Here are some points, one per row:
[-5 -43 -23 -6 3 87 0 -5 -55 -3 -6 3 -18 16 -27 -6 -8 -30
 8 0 3 0 22 -29 4 37 0 28 4 -40 -14 15]
[10 -38 -46 3 11 -43 -7 -56 42 -8 1 30 -30 16 -45 -48 -50 8
 -2 33 -37 7 -9 -4 -3 39 -36 21 -23 -5 54 -8]
[-9 47 -4 -4 77 5 23 0 50 -7 14 9 14 82 -13 8 19 -24
 -49 13 19 35 -27 12 -30 27 -10 -5 -1 3 15 -25]
[-57 127 -33 -15 -56 18 -3 24 0 4 -44 -5 29 59 12 -62 -49 31
 -32 0 65 -78 40 -23 -36 39 34 61 -3 25 -39 3]
[-46 -4 -46 -9 32 45 -31 -6 -20 8 -5 -13 -7 11 -5 12 18 8
 -47 -13 23 3 30 -5 47 -27 -4 -35 -22 9 4 -11]
[-61 10 28 0 -43 -52 18 -80 1 12 -4 -8 -54 79 -22 34 -4 23
 45 1 -23 -64 18 -30 74 10 9 -5 13 9 21 -68]
[-127 2 -17 6 13 -12 13 39 -4 -4 -13 15 -8 -56
 27 -7 -94 -40 10 52 9 90 -11 5 -8 -9 -49 62
 0 -30 -59 22]
[-23 -6 29 -2 -1 127 33 29 -4 26 6 36 36 0 30 1 84 -8
 -4 54 -9 -42 19 7 -2 22 -3 -12 12 -32 31 -6]
[-66 -4 13 19 -57 -44 46 25 -25 11 -5 -21 4 71 -21 11 7 -6
 29 -24 9 -38 -1 -8 78 51 -14 -22 15 -37 44 -38]
[114 13 6 8 23 -106 -51 31 -2 16 44 -56 6 -57
 11 26 40 -30 89 -119 -13 25 19 -20 -54 79 -28 23
 16 -38 -41 47]
[17 36 29 -13 -14 -53 13 -64 -11 -15 4 16 40 -32 5 1 -73 32
 -5 43 10 -17 19 22 12 3 -30 -8 19 -7 18 1]
[27 4 -7 -16 8 -10 13 -4 10 -21 18 6 8 20 4 10 -37 17
 1 -5 89 6 -20 0 52 -32 -4 6 -9 -11 0 43]
[50 21 30 -32 26 -3 -36 -19 -7 9 28 -37 -11 -3 -17 -19 65 127
 -75 0 41 -15 15 10 33 -11 36 19 -1 15 22 -14]
[60 18 -6 -52 84 74 52 15 -11 -36 -31 2 34 37 47 41 -75 16
 19 40 -23 119 59 -43 7 33 -54 -44 -11 -1 48 19]
[68 27 4 -27 -39 -11 20 -14 51 4 -10 26 -36 10
 22 -13 7 -2 8 7 0 -12 15 -2 -2 -10 -4 50
 -10 -114 -14 25]
[48 3 15 -10 -53 -17 -41 -25 18 45 1 11 -14 -11 7 21 6 -33
 -11 64 -1 10 5 -18 5 -21 3 37 0 -40 -37 6]
[-9 -16 -16 -4 -15 -7 -85 11 3 9 28 27 -21 11 -32 9 -47 16
 -2 14 14 3 -29 -10 -4 -72 8 27 7 -10 -21 -2]
[46 7 -11 33 47 -9 -9 -8 19 -7 16 -20 19 -21 -35 20 68 -36
 26 31 30 72 -26 -1 -87 -5 17 -66 -6 -36 -24 16]
[6 36 10 -3 -23 35 -8 -18 11 82 1 25 11 -37 3 12 -9 6
 16 7 24 -26 33 20 -16 -16 -4 -3 -42 -21 -11 -22]
[10 -28 41 4 -59 60 -45 -35 50 -14 17 91 -75 -109
 -20 -21 8 58 -44 -29 14 -30 -54 6 23 48 -27 -22
 -5 94 -21 86]
[41 -21 -12 -44 25 47 -41 47 -19 19 18 -9 25 -30 28 45 -58 -40
 2 -44 -13 47 13 9 -6 -37 42 -16 66 -20 67 -22]
[-11 5 83 17 18 -67 -43 -20 -1 5 -5 12 10 11 35 -30 -7 53
 -11 10 60 46 -7 6 72 -7 10 -46 -2 -13 -18 -8]
[-50 28 -4 -1 -12 -84 -39 -50 33 -21 4 -24 21 127 -13 -6 -5 18
 42 -46 -22 -26 -10 3 43 -19 -3 -96 13 -55 39 -18]
[18 -20 -20 1 -8 -41 -63 27 -29 31 29 -46 16 61
 -62 26 -28 40 19 -4 13 -108 -27 -24 10 22 -4 -7
 -19 20 24 30]
[72 5 -15 -59 70 -26 5 -5 29 3 23 34 32 -7 34 -11 -13 13
 -24 9 -22 -7 -9 -21 41 5 -57 -23 26 98 25 16]
[-25 20 31 -21 8 43 23 9 10 61 14 7 13 5 -14 23 -12 3
 -15 -5 -9 -13 -8 -2 -23 2 -14 20 2 -4 3 37]
[-7 7 2 -7 -33 -97 3 16 4 -12 -66 1 15 -45 14 -2 40 -35
 15 64 33 -23 53 6 2 -25 -51 -8 9 26 32 -1]
[8 35 -12 20 46 -12 3 0 0 -12 -27 -7 11 -8 7 -4 47 -18
 13 -22 -3 -16 45 -5 38 1 -17 7 0 24 16 12]
[79 -16 -30 4 33 -30 -32 -21 -11 10 21 39 -10 -57 -35 -15 69 41
 2 10 25 5 -6 -37 -32 73 20 -6 48 16 3 -39]
[31 29 37 66 36 -41 -31 15 18 25 2 -8 -43 17 -11 3 -7 -5
 -24 75 -26 -28 1 -12 -24 6 -36 -6 8 99 -20 0]
[-4 0 2 7 15 0 -47 -3 35 -13 3 9 -28 -25 11 -6 32 -60
 -28 -51 28 16 -32 4 58 -21 20 11 -5 0 12 5]
[26 -7 23 41 -28 -8 37 -31 9 4 4 2 1 -67 16 4 18 -65
 -79 -25 4 16 -2 18 66 -5 78 43 -14 22 42 -31]
[-21 -21 10 3 27 9 43 14 -23 -11 19 -16 -16 8 -7 10 14 -36
 -7 42 21 -3 -20 -22 3 -25 72 18 -7 -23 35 -7]
[-57 15 7 -8 73 -2 -31 1 43 9 22 -33 28 -3
 -127 11 -6 -35 -5 22 5 -14 2 4 -60 -19 6 -4
 -11 23 14 -18]
[-21 -9 -16 4 1 -21 -22 10 -12 4 2 29 17 60 -5 -22 1 -3
 -25 -48 -12 87 -8 -14 3 -34 13 -14 -11 -3 -6 15]
[2 1 0 -20 -6 9 30 7 21 -28 5 10 26 -2 -26 16 17 -6
 -79 -23 24 20 5 0 -20 36 18 -17 -29 10 -14 17]
[-7 -21 5 9 -37 -27 -23 -15 -6 -53 3 -22 11 8 20 24 -22 27
 7 31 70 0 -34 7 -23 11 28 1 -3 22 -58 -2]
[6 -4 10 -11 14 25 14 21 -5 -4 -33 -14 9 0
 -28 12 1 0 0 -4 -20 -28 -10 -46 14 -73 16 17
 -6 52 -114 28]
[-22 -22 -3 2 -6 -40 -99 -25 38 0 -14 0 20 -20 23 -30 2 -1
 -20 -26 0 14 26 2 -4 13 11 29 12 13 -10 8]
[0 7 -15 -27 -51 -14 21 -30 -47 12 6 24 -42 -2 16 -6 -56 16
 10 2 -18 30 27 14 -59 -22 18 -49 -12 -13 12 -57]
[4 7 -11 -17 1 8 0 -33 -7 48 0 53 45 -50 52 16 15 -63
 -12 2 -15 0 -35 -25 -15 -27 -15 6 -9 -20 -25 -2]
[-1 19 -21 8 42 0 -14 44 13 -16 -5 -65 -28 -21 0 -20 13 -2
 4 -24 -3 -10 -26 -3 -2 -8 7 -2 -5 25 -32 52]
[3 15 1 8 7 28 3 -2 52 -10 55 -41 -37 -35 65 -3 16 -29
 7 42 45 6 8 22 -50 4 51 13 -12 -15 7 -56]
[-28 -28 -9 -7 -45 53 -17 23 21 -8 1 -40 50 -33 -6 28 37 1
 -17 20 -4 2 42 13 -61 -25 23 -35 -6 -7 18 13]
[-58 45 -18 -31 -8 -21 -53 -24 -51 -32 10 28 23 -15 -24 -6 -7 19
 -9 -19 -12 29 13 13 31 -2 -38 -19 10 -10 -90 -33]
[0 0 -4 -6 -16 26 23 25 30 -6 7 -38 -42 -25 -31 -31 1 -45
 -11 65 32 -5 -55 -20 119 7 40 26 -15 -1 40 -15]
[-10 -6 12 -1 -16 -47 -51 11 7 12 -1 39 -15 -29 -20 9 -10 48
 15 -19 -14 -75 -2 -24 -52 9 8 4 -18 17 -1 6]
[29 23 -18 5 -34 12 -24 -9 -18 38 -45 -18 15 2 27 19 14 12
 -15 -34 -50 -7 -17 50 1 -6 -1 -8 11 13 40 36]
[-16 -2 -30 6 103 61 30 49 -5 11 -1 24 -57 -23 6 9 -28 -28
 37 3 -42 3 -18 -24 35 -12 -60 -5 -18 -12 -30 -74]
[19 21 22 -4 -86 23 38 -14 -4 -56 1 25 -11 40 -43 63 -13 69
 6 -40 -71 2 -5 -42 19 -7 -9 -19 24 48 22 8]
[-47 -30 6 -2 -43 5 -35 -29 -16 -58 -14 58 -17 4 48 26 56 16
 12 27 -60 30 -5 0 -49 45 14 38 -6 -7 23 4]
[9 8 -14 3 -5 -15 13 4 17 -1 -26 -19 6 -13 0 2 -29 4
 43 -38 -51 71 15 -2 -40 28 11 -1 4 7 -92 59]
[28 -8 18 -2 11 -27 28 -2 -26 -1 14 24 4 -52 -12 7 -1 -3
 5 27 -44 14 -15 8 -76 -28 -22 -13 -21 -89 -5 -34]
[-43 1 -15 7 -45 4 15 14 29 10 8 -23 42 -5 2 -11 -61 -34
 -27 20 -4 34 37 26 14 -14 4 3 30 -36 1 30]
[-29 -13 6 -4 9 -1 -19 34 -18 3 -2 -35 19 30
 15 -21 -21 -7 60 26 -102 33 -10 8 -12 23 9 5
 -14 -12 -38 -8]
[34 3 -4 9 20 3 11 30 -18 39 -20 -41 -19 -53 28 -6 26 -31
 19 38 123 79 18 9 -47 7 -50 35 -20 13 4 -19]
[48 7 3 12 -3 20 33 22 55 4 -30 19 -38 -63 42 -25 5 -10
 32 56 8 -4 -87 23 45 20 61 23 3 -39 82 -39]
[-21 -36 -3 17 13 -4 3 -4 -24 20 -26 10 3 7 -20 -19 -10 24
 21 -20 31 -7 -12 -24 -34 4 -16 12 -6 -10 16 15]
[-1 -15 6 -9 5 -14 95 25 32 -35 1 -31 21 29 -5 21 2 -13
 -57 45 14 -14 9 -16 -6 13 1 14 1 -6 -18 -46]
[23 -14 5 30 6 10 -10 13 -56 -14 54 39 -25 8 2 14 -81 -22
 13 -58 5 84 -16 5 6 -11 14 14 -10 58 -35 -54]
[-1 8 8 22 19 -25 -20 13 4 -9 -8 -11 -22 76 -12 13 -74 45
 27 -16 -30 -41 18 -14 -20 17 43 -30 27 -39 8 -8]
[-25 17 -11 -23 -8 33 79 -29 1 -69 60 42 -26 -36 8 -14 26 6
 44 -8 -5 -14 13 24 26 -23 -22 -15 7 -2 17 51]
[26 16 9 13 -46 15 -5 20 15 6 10 29 -18 18 12 0 -27 -6
 5 -7 -31 -63 -3 28 -18 11 -16 -8 12 4 -24 19]
[-48 12 -17 -4 93 6 35 -5 -16 -74 -2 -3 23 49 41 -27 57 -23
 -18 -20 18 -42 -22 -8 -22 -52 14 46 -16 38 30 18]
[-36 24 -2 0 -26 41 -10 -39 -64 -23 -19 -60 -10 -12 2 -17 0 -38
 14 46 -18 -13 -9 7 9 7 -1 7 -7 -34 15 71]
[88 -28 8 -24 2 28 -47 -3 -20 3 2 7 -1 -1 -19 -29 -17 5
 4 9 26 -18 -43 16 -33 5 -16 18 17 30 25 21]
[16 4 9 23 -23 -4 62 26 5 15 19 -37 -11 30 127 -7 10 -3
 -61 -14 34 -92 -31 17 -71 -27 22 -28 -25 -45 -9 -13]
[-37 -28 7 124 -36 -73 91 -25 11 -30 -30 3 -19 33 -59 0 -32 23
 33 -41 14 -1 -9 -12 -19 -44 1 -14 33 -62 85 -16]
[13 -13 2 -7 -3 -67 53 -34 26 38 3 24 15 -7 -13 -8 35 -31
 0 -31 10 14 21 16 -31 -17 8 15 10 -5 7 -22]
There is one direction along which these points spread out most. Take the direction at right angles to it along which they spread out most. Then take the direction at right angles to both along which they spread out most. Go by this last direction. Where along it does each point below lie, from 0 to 99? The average is 50, and the first point in the table lies past the average. One standard deviation of the points above along it is 16.
[28 -59 14 -32 2 31 27 -5 3 18 -11 -13 -3 13
 -24 12 54 18 39 20 -51 -48 8 127 37 2 30 3
 13 40 -127 -3] 43
[22 -33 -10 -37 -25 -30 -36 21 27 19 26 -13 -8 12 -25 12 -42 9
 -23 -55 65 60 22 21 13 2 -17 11 29 21 21 -5] 56
[16 1 -22 -13 -9 39 -23 -5 9 -13 -78 -118 6 -5
 -8 3 -14 -39 2 -46 -26 -7 21 -20 -12 44 -2 -16
 -13 2 -1 -37] 60
[10 -36 17 -13 31 13 27 6 -23 -7 20 22 -37 -27
 38 -39 -34 -71 13 -49 0 -40 -9 -29 42 -93 -32 11
 -12 -5 -118 65] 58
[-19 -9 -15 5 5 -4 30 90 -40 16 -13 51 18 -26 2 -32 6 -10
 -20 13 -6 28 36 -6 37 2 66 -13 6 16 -1 28] 50
[-20 -36 -20 -10 25 38 16 38 -67 10 -11 -53 53 30 46 27 2 5
 11 -3 -9 45 9 -33 -19 -1 42 -37 -25 5 65 10] 65
[-75 10 -26 36 8 37 35 43 -7 2 10 10 -4 -39 17 -11 38 78
 14 4 -26 -4 -20 0 17 -7 -24 27 -2 -16 6 -11] 45
[31 -4 18 18 26 9 -18 -84 -11 18 -1 21 9 31 -18 -3 48 26
 -34 11 -9 19 -38 -16 22 22 -27 -37 41 19 -10 17] 43
[-41 -20 -5 3 -4 14 4 -9 -32 -36 -5 -11 5 41
 54 47 20 -27 1 -14 -16 -10 5 -44 11 5 -108 46
 4 27 22 -25] 58
[16 -33 29 -10 -84 26 84 -41 4 46 19 12 -40 -47 -7 -54 12 13
 -26 -13 17 6 15 -22 6 26 -45 -47 -8 72 7 -25] 28
[54 -29 -6 17 20 59 23 10 -11 12 14 -51 30 9 -24 -1 -13 -21
 7 -16 9 1 16 9 81 -25 16 24 -6 -26 -5 -42] 47
[-18 18 -40 -15 -54 -51 -41 19 -24 -24 -2 5 -3 45 -12 19 127 5
 22 -26 -55 6 15 -26 28 -1 -26 -56 1 0 26 -2] 53
[36 8 29 34 14 -87 -60 44 6 -54 -16 -10 12 -48 -46 -7 2 -2
 37 -49 -75 -21 38 16 -98 13 -5 11 6 -49 17 40] 73
[-2 9 3 17 -18 64 14 -2 5 24 12 25 58 28 -13 -16 -8 -8
 12 50 -12 23 8 29 5 50 39 34 -24 48 16 -3] 44
[8 -20 15 2 25 -3 -11 -36 -17 29 -69 39 -10 9
 -9 -12 -11 -31 -3 1 10 -118 -19 -8 -10 -1 13 -5
 -7 16 -4 -22] 32
